rotation steps, each row followed by its count of steps
The counts run from 0 to 123.
152	-252	387	26	-62	40	-138	119	-113	-368	193	-96	-67	29	-66	-257	-45	-326	-244	131	-216	-134	87	5	125	-69	-70	49	-102	3	-146	-270	9	414	-198	184	30	255	143	84	-94	20	22	122	-7	150	-124	-109	-38	165	-107	261	-49	129	299	66	-140	154	-333	-20	-129	195	368	-39	186	7	46	-324	258	-48	257	171	-32	-40	146 | 24
78	-173	410	146	55	-1	132	-123	51	-312	150	37	70	-157	-157	-195	86	-271	-299	-207	-195	-409	109	-346	286	185	-3	18	-59	-189	-155	54	-77	387	-163	196	-56	168	23	142	-18	279	-295	28	-65	275	-46	-179	170	-144	-112	266	-133	17	243	104	-175	-98	37	-62	-191	173	117	-5	92	53	129	-92	276	55	41	-70	163	-19	23 | 89
247	-264	266	181	-202	-22	135	33	-400	-383	-35	210	-96	-166	-148	-129	-263	-251	-161	-63	-225	-165	-33	-59	107	104	-23	70	225	-40	90	41	-137	431	-96	214	96	195	32	141	-279	-17	-178	200	57	283	50	-222	5	-12	60	233	-89	51	330	-5	-102	-125	-25	-194	-42	222	137	195	91	-34	-88	-116	314	1	5	-140	184	88	98 | 104
183	-85	71	223	-309	33	150	-10	-155	-334	-93	-262	-112	-9	-72	-182	92	-208	-158	-44	-32	-167	180	-130	280	343	-119	265	106	-204	-72	170	3	320	-27	432	68	-27	45	-149	15	-67	-305	-119	-1	137	-77	-2	105	-138	-76	250	-251	180	136	-314	-114	-48	-141	-193	-12	358	98	67	-27	-164	198	-150	43	-104	198	-204	86	46	66 | 62
110	-74	42	296	-465	49	-91	131	-27	-355	-220	-249	-161	-88	-4	-292	234	-207	-292	-14	5	23	-73	-173	300	-135	195	-127	-45	-194	-242	116	24	410	-95	341	61	181	-23	-290	85	-265	-11	-174	97	-83	-50	89	-18	-12	-126	107	-131	208	137	-277	-150	100	-279	-78	-182	61	-62	-49	126	-1	107	97	-100	-214	135	65	69	-14	133 | 122
141	-249	171	92	-238	-261	-29	52	-26	-319	-137	167	-57	-300	-203	-217	-20	-247	-289	-169	-232	-224	-282	-171	-56	-165	113	-280	76	-163	44	119	-84	471	-185	130	7	434	-59	10	-43	-93	28	70	-7	164	95	-140	-40	-153	37	107	-27	153	250	200	-38	-70	-21	-84	-255	66	-73	153	129	243	-41	28	310	208	-142	58	123	66	3 | 41
271	-203	454	154	-243	-55	-196	41	-247	-244	-81	31	-108	-94	-139	-171	-106	-245	-182	38	-305	-127	21	32	-54	287	-83	141	167	-90	-69	33	61	318	-70	431	122	141	-32	114	-190	49	-25	170	-25	159	44	-139	41	-53	87	316	8	74	370	-236	-74	53	51	-50	-38	290	205	-54	39	-81	194	-190	270	-173	131	-109	208	-78	-94 | 116
19	-277	166	63	-125	-59	68	224	-124	-451	169	-38	-64	-121	-149	-228	58	-282	-32	-90	-263	-113	-150	101	4	-246	43	-28	68	-101	193	-18	-42	358	-206	110	-86	286	130	-215	-75	-155	78	-92	190	104	-77	37	-167	-91	-170	172	-130	135	285	200	-284	89	-290	-133	-197	223	69	213	50	237	41	-176	310	108	43	225	6	164	244 | 39
247	-66	285	277	-336	122	-299	67	-53	-333	-146	-93	-177	109	-43	-209	35	-357	-297	74	13	-5	-98	-181	222	-222	287	-127	84	-163	-249	30	-39	485	-178	235	186	262	-56	-126	5	-142	208	-35	45	-150	0	17	67	167	19	125	-75	113	212	-147	20	77	-27	-2	-122	38	-53	-218	141	-74	39	77	-73	-327	158	36	-21	-163	67 | 16
119	-183	293	77	-41	-161	210	-140	-47	-271	-8	38	28	-121	-254	-141	64	-309	-159	-182	-113	-364	-21	-74	54	288	-133	126	251	-281	34	251	-34	314	-130	190	134	201	-34	-35	5	38	-138	24	-94	297	76	-116	78	-159	20	292	-182	199	210	27	31	-202	129	-139	-37	468	-59	229	-32	84	58	-136	378	203	26	-135	159	30	-76 | 101
2	-205	29	212	-353	-58	196	12	2	-471	33	-77	-51	-12	-46	-187	141	-204	-240	-235	-29	-148	-115	-159	289	-194	124	-59	-15	-125	45	153	-62	400	-207	108	-81	274	105	-226	59	-167	-122	-249	63	162	-107	-14	-61	-47	-222	115	-187	119	194	254	-182	-70	-377	-159	-337	125	-132	209	165	182	-19	-43	-6	237	9	165	18	152	182 | 94
148	-219	-88	259	-358	-53	272	187	-312	-462	-139	-62	-178	-260	-127	-239	41	-151	-143	-156	-120	-23	-79	-73	189	-37	87	6	130	-137	144	178	-87	395	-15	240	-35	120	62	-206	-112	-251	-209	-149	232	118	-43	22	-63	-191	-114	151	-182	139	233	-127	-331	-50	-211	-296	-97	148	-31	253	17	56	14	12	111	30	-11	-23	74	199	230 | 106
87	-65	307	185	-232	2	-15	28	-72	-248	-17	-278	-72	39	-153	-228	192	-302	-39	-28	-144	-185	8	128	-77	264	0	190	238	-307	31	241	145	198	-120	427	134	42	-4	-294	21	-77	41	-151	91	65	9	119	-6	-187	-11	315	-222	219	242	-256	-93	32	46	-94	19	462	-72	79	-124	14	285	-113	187	-136	145	-29	134	-29	-8 | 114
110	-130	202	161	-343	-115	-96	-74	11	-370	-11	201	-95	174	-71	-76	-25	-338	-288	-122	28	-149	-165	-91	128	-183	50	-119	178	-89	11	122	-72	493	-321	53	159	454	45	-85	-37	-164	132	30	-101	168	29	-150	-30	192	-11	119	-63	122	198	327	214	-120	-103	-70	-249	185	-178	129	234	153	-185	-27	53	188	-51	130	-13	-23	37 | 96
149	-179	75	148	-351	-270	-291	101	215	-335	-12	-116	-66	-24	-43	-153	63	-245	-399	-23	-259	-198	-191	-285	-2	-112	58	-325	-174	-149	-68	69	-1	507	-241	269	-67	338	-22	-25	53	-31	-90	-43	-126	-9	-85	-122	26	-141	-67	64	-19	197	220	115	2	81	-227	28	-386	-13	53	-10	101	209	157	-108	20	65	53	174	-116	-27	6 | 81
8	-248	91	87	-157	-175	18	133	55	-316	-30	-262	65	-333	-152	-339	178	-203	-311	-37	-118	-170	-12	-228	243	-85	-39	-192	-217	-156	-211	-80	10	411	-130	150	-140	311	6	-58	132	-111	-142	-4	-11	138	-58	-66	-45	-90	-193	150	-96	287	146	-8	-195	68	-378	-32	-240	100	223	58	186	102	122	-186	240	205	105	75	1	50	113 | 26
30	-115	88	119	-270	-160	-162	137	252	-341	27	-274	-35	-26	-64	-257	304	-332	-282	-52	-169	-172	-175	-161	58	-185	174	-252	-137	-278	-67	133	19	375	-225	195	-68	316	3	-273	168	-112	45	-199	30	-65	-103	72	-59	-149	-141	118	-129	251	155	97	-103	90	-230	11	-326	135	-75	-25	43	205	173	-56	14	61	79	238	-112	-17	86 | 82
255	-65	287	171	-424	-98	-258	-24	-62	-273	-132	90	-197	240	-102	-45	-75	-399	-205	48	-87	-125	-151	10	-129	147	46	19	328	-192	42	262	43	395	-201	327	289	233	-87	-109	-56	-112	157	64	-91	-20	112	-71	60	17	199	226	-74	148	242	-90	212	-49	167	-90	-82	391	-203	15	-1	-12	70	-46	100	-128	27	-46	95	-127	-153 | 112
119	-128	504	68	-119	-26	-340	13	150	-265	82	19	-4	115	-109	-179	102	-443	-290	17	-143	-227	-169	-134	-8	-164	156	-175	14	-218	-177	41	16	434	-294	101	123	408	-27	-75	63	17	263	62	-116	20	28	-98	28	74	30	163	-77	153	267	173	159	51	81	78	-224	198	-68	-111	111	168	18	-62	214	-25	54	174	-28	-169	-17 | 84
300	-223	310	76	-282	-165	-187	78	-140	-256	-72	-22	-125	-72	-115	-184	-154	-252	-202	68	-341	-182	-21	-6	-106	306	-122	73	139	-75	-36	32	91	349	-111	416	79	92	-24	88	-166	45	-93	178	-95	114	5	-143	37	-107	117	296	2	130	357	-198	-50	64	-66	-55	-69	336	269	-18	-13	-64	199	-234	273	-154	122	-89	144	-77	-69 | 9
295	-164	32	261	-552	-140	-91	70	-245	-392	-250	188	-216	-39	-83	-50	-197	-238	-226	-6	-107	-39	-254	-125	70	-95	120	-152	226	-40	114	200	-124	535	-161	255	131	285	-32	-36	-156	-268	1	40	16	48	39	-149	-12	-22	125	95	-18	78	264	14	63	-63	-107	-143	-207	87	-123	143	141	9	-135	57	27	-36	-84	-18	99	81	11 | 108
94	-260	157	192	-562	-328	-88	38	-147	-288	-163	181	-71	-121	-18	-221	-7	-103	-311	-202	-170	-51	-155	19	19	144	-32	-68	69	-5	-11	148	59	292	-203	398	6	332	-2	21	-156	-183	-71	53	-45	274	62	-131	-127	-59	-15	240	54	153	269	12	2	-21	-260	-72	-310	197	54	179	224	69	89	-72	117	146	-77	65	273	25	-48 | 53
46	-265	45	37	-137	-208	111	102	-5	-421	164	-97	-15	-198	-134	-185	65	-203	-168	-128	-297	-293	-122	-101	-1	29	-64	-65	-41	-131	195	87	-26	370	-165	169	-139	252	105	-90	-17	-17	-210	-110	32	208	-97	-65	-110	-294	-145	185	-130	183	263	191	-208	-9	-258	-146	-255	260	124	284	1	211	151	-256	274	259	36	117	18	176	154 | 38
63	-101	445	80	-10	-122	-160	-116	299	-198	48	-36	99	-10	-151	-215	234	-384	-334	-144	-172	-392	-83	-235	1	51	123	-182	-20	-359	-199	178	30	350	-233	187	73	349	-72	-93	203	111	54	-17	-148	85	49	-56	93	-107	10	190	-140	252	198	116	116	-48	146	77	-220	242	-113	-84	64	216	175	-53	241	69	12	68	42	-99	-128 | 85
103	-191	254	120	-114	-81	-35	16	149	-268	139	-306	21	47	-29	-229	197	-225	-248	-14	-179	-297	133	-144	128	286	-157	101	-91	-219	-130	23	89	303	-162	368	-34	101	67	-68	132	149	-260	-75	-136	163	-139	-24	66	-153	-150	300	-173	243	157	-85	-46	41	-220	-6	-181	349	244	-2	3	-1	334	-335	155	61	247	40	-28	-78	-29 | 22
130	-37	-45	268	-505	-101	-18	58	-52	-375	-173	-158	-193	53	-104	-149	144	-261	-123	-72	-11	-53	-176	-13	20	-32	153	-34	245	-279	99	373	18	337	-131	292	138	164	-39	-383	65	-327	79	-241	118	-76	-10	139	-63	-155	8	142	-224	243	129	-114	4	-42	-72	-193	-132	267	-292	138	-15	75	78	84	-35	-43	36	28	38	48	60 | 110
177	-212	265	193	-265	67	74	-23	-143	-424	116	226	-101	-24	-66	-110	-122	-213	-341	-138	-183	-152	-6	-253	316	-126	68	-18	6	65	-24	-54	-146	552	-204	133	-8	263	152	178	-198	61	-158	44	16	272	-72	-274	2	109	-66	171	-53	-52	271	268	-105	-46	-215	-100	-326	34	137	86	225	69	-73	-63	81	54	24	95	66	68	162 | 92
158	-14	186	249	-272	-22	-136	-65	270	-244	-104	-268	-41	133	-7	-179	258	-303	-364	-44	3	-249	13	-316	227	142	82	-66	-21	-323	-262	232	66	401	-180	371	122	114	-69	-194	209	24	-127	-167	-108	-50	-58	39	158	-112	-52	164	-191	233	114	-150	96	3	9	52	-184	211	-99	-170	13	8	208	-19	-66	-138	136	-51	0	-122	-47 | 18
159	-2	-14	297	-446	25	21	77	-96	-416	-171	-195	-216	81	-106	-142	124	-320	-114	-14	62	-58	-142	-28	100	-69	172	27	279	-302	52	332	-1	369	-107	257	206	153	-38	-414	73	-331	89	-203	93	-90	4	129	-23	-65	6	124	-239	199	143	-189	0	-39	-76	-216	-79	288	-291	138	-2	19	41	67	-6	-102	62	-5	-19	10	121 | 3
-8	-207	68	173	-507	-258	25	77	-84	-262	-192	-31	-78	-212	-54	-326	232	-121	-244	-235	-61	-7	-129	114	63	75	75	-40	75	-154	-64	200	94	191	-106	377	16	345	-12	-232	-21	-338	4	-94	73	189	70	57	-183	-136	-148	247	-24	275	195	-93	-130	42	-316	-82	-272	239	-78	197	162	141	129	1	156	138	-12	88	256	51	42 | 54
249	-208	187	117	-341	-77	-301	186	2	-376	88	-8	-129	89	-5	-133	-106	-307	-336	100	-277	-104	-149	-189	58	-220	109	-239	-71	52	-23	-104	-38	587	-251	230	-27	286	88	79	-111	-14	-15	28	-54	-22	-118	-189	-33	26	-33	98	2	31	280	148	-38	137	-285	-24	-350	-25	173	-68	109	93	62	-142	-20	-66	78	225	-152	-32	103 | 80
